Each row is where one point has got to under a steady rotation. How many ticks took it there?
The counts run from 0 to 220.
[103 143 176  99  89 124 127 115 103 132 153  89 148 148 179  97 167 110
 110 150 104 124 102 161 140  77 125 105  96  99 166 106 142 107 115 125
 158 137 129 132  90]
208
[109 139  76 177 131 133  95 135 100 111 102 160  91 106  89 167 142 159
 135 118 173 126 176 132 126 123 126 135 129 182 141 143 143 140 107 153
  80 123 139 142 135]
36
[107 147 152 105 115 182 128 134 144 100 115 129 154 150 136 135 146 111
 110 163 124 128 120 120  95  75 139  87  98 119 127 139 147 170 143 197
 153 135 129 179 113]
157
[ 83 169 123 111 121 164 165 108 130 148 108 121  95 127 115 176 227 148
 118 117 153 147 117 140 137 139 134 114  80 113 101 132 129 131 133 147
 118 133 115 160 104]
178
[ 89 132 184 114  99 121 108 122 107 124 155 114 157 129 179  86 152 110
 113 140 113 122  93 143 120  65 132 100 108 108 170 122 143 104 104 117
 157 152 130 137  86]
209
[153  95 154 139  97 148 113 143 113 105 114 118 121 138 184  90 126 164
  90 142  75 114 157 143 121 106 126 112 156 131 171 120 141 119 123 122
  81 114 159  78 106]
120
[ 84 135 121 120  97 126 151  96 108 121 124 115 150 189 159 105 123 154
 109 147 117 105 142 120 139 103 118 118  83 101 147  85 147 107  60 114
 164 155 146 172 126]
104
[102 134 157  96  86 117 143 109  93 141 140  98 128 156 158  92 189 110
 105 116 135 115 106 166 134 120 108 102  92  86 119 120 137 110 123 145
 133 125 144 151  58]
206
[141 136 105 176 119 137  53 159 110 109 118 133 110  98 130 149 120 134
 149 150 149 127 170 126 108  79 137 112 142 177 198 146 143 147 119 140
 113 122 123 119 145]
33
[146 137  91 179 131 180 127 137 146 139  96 117  86 141 118 161 176 201
 117 123 144 122 168 118 106 126 151 110 113 137 130 166 140 133 106 120
  92 152 122 120 120]
150
[ 81 169  96  96 106 111 128 106  96 115 101 130  98 127 138 178 176 150
 128 128 145 148 135 153 141 167  99 123 123 150 124  94 133 127 160 151
  80 116 130 164 143]
64
[ 77 122 125 115 104 119 138 111 112 110 122 125 164 184 166  97 102 151
 104 141 119 102 131 112 114  99 117 107 102 102 134  98 146 114  71 123
 156 161 151 182 127]
105
[111 128 135 128 121 195 148 129 158  90  96 128 125 166 158 138 133 201
  97 159  70 128 142 116 101 112 148 103 129 146 127 127 160 144 138 148
  91 149 140 130 138]
17
[110 148 162 123 129 185 122 136 162 110 114 136 121 117 157 151 184 161
 101 133 105 146  99 127  86 102 154  97 133 146 119 168 147 142 177 157
  91 158 123 132 103]
44
[ 99 140 106 148 113 134 101 140  85 114 128 147  98  92  84 159 164  97
 138 135 160 140 178 153 175  94 125 139 100 166 162 111 141 150 113 166
 110  81 132 136 124]
165
[ 72 122  91  99  88  83 122 110  80  92 103 149 134 155 167 123 108 155
 112 122 142 111 142 132 123 151  85 110 139 134 129  78 140 108 123 143
  95 138 161 177 141]
219
[108 151 114 140 107 113  92 135  82  87 121 128  95 149 113 132 138 142
 139 174 125 123 147 179 146 115 116 133 118 185 149 103 165 153 146 174
  77 103 149 130 132]
168
[ 82 153 137 121  94  83  86 112  90 110 152 114 143 171 163  92 119 136
 139 148 148 106 103 151 104  91 115 110 108 133 159 115 154 108  96 131
 147 169 136 177 114]
80
[152 147 145 120 106 170  93 155 138 111 119 111 144 116 149 144 153  96
 125 160 139 130 131 111  85  71 139  83 129 123 168 160 136 163 154 182
 154 128 115 152 119]
159
[103 139 103 145 109 110  89 126  76  94 122 141  95 137  96 131 141 130
 133 147 156 121 159 175 152 115 112 140 109 180 136 114 156 154 126 183
  84  93 155 142 113]
167
[144 108 108 136 109 173 105 159 133 121  96 158 143  76 142 155 123  95
 112 106 160 123 176  75  94  89 126  88 149 110 158 154 110 149 113 160
 138 108 132 146 119]
136
[106 159 153 105 125 185 134 126 156  99 103 128 115 129 154 155 174 171
 105 157  86 150 104 140  96 110 149  99 128 151 121 139 147 146 181 164
  87 150 129 135 128]
43
[ 99 123 107 112 105 140 109 133 136 111 105 158 172 105 187 147 101 131
 112 110 135 123 147  62  91  93 124  85 155 111 173 120 116 112 100 114
 153 154 125 164 152]
109
[120 164 135 133 103 141 125 120 100 142 137  94 105 139 100 140 205  99
 131 148 154 128 137 170 159  91 131 114  63 116 145 119 145 146 113 168
 155 100 118 147  89]
51
[105  88 150 108  95 148 137 130 103  84 119 154 136 128 168  87 116 130
  76 127  81 119 156 147 144 108 118 121 147 133 136 103 145 129 123 150
  77  92 174 100 100]
118
[113 158 138 103 112 186 144 123 143 103 112 113 145 164 131 146 165 126
 114 172 115 125 127 123 113  92 138  99  88 109 121 126 149 169 136 195
 155 131 120 178 128]
156
[129 157 125 139 105 147 122 133 108 156 134  97  94 133 103 139 214 102
 128 127 174 125 141 161 142 103 132 109  74 106 134 152 136 140 116 161
 147 103 118 145  73]
50
[136 121  97 176 115 170 145 126 134 149  99 111  98 147 133 139 162 191
 100 125 122 121 186 114 134 125 147 121 107 115 146 134 129 109  60  87
 120 141 133 100 119]
125
[ 88 151 137 131 116 123  96 125  94  79 124 133 110 145 119 133 136 157
 132 178 102 134 138 176 143 104 129 136 114 193 148 107 173 146 146 174
  79 119 140 127 148]
169
[ 99 121 123 160 111 132 150 110 109 167 126 122 111 128 143 118 177 159
 105  96 137 123 152 127 156 113 138 130  91 104 149 122 130  80  52  68
 134 129 129 112  96]
100
[123 122  87 153 104 158 164 115 121 126  95 113 122 200 125 123 144 176
 104 141 139  93 172 122 123 126 120 110  85  99 108 127 143 136  70 139
 137 137 153 167 113]
128
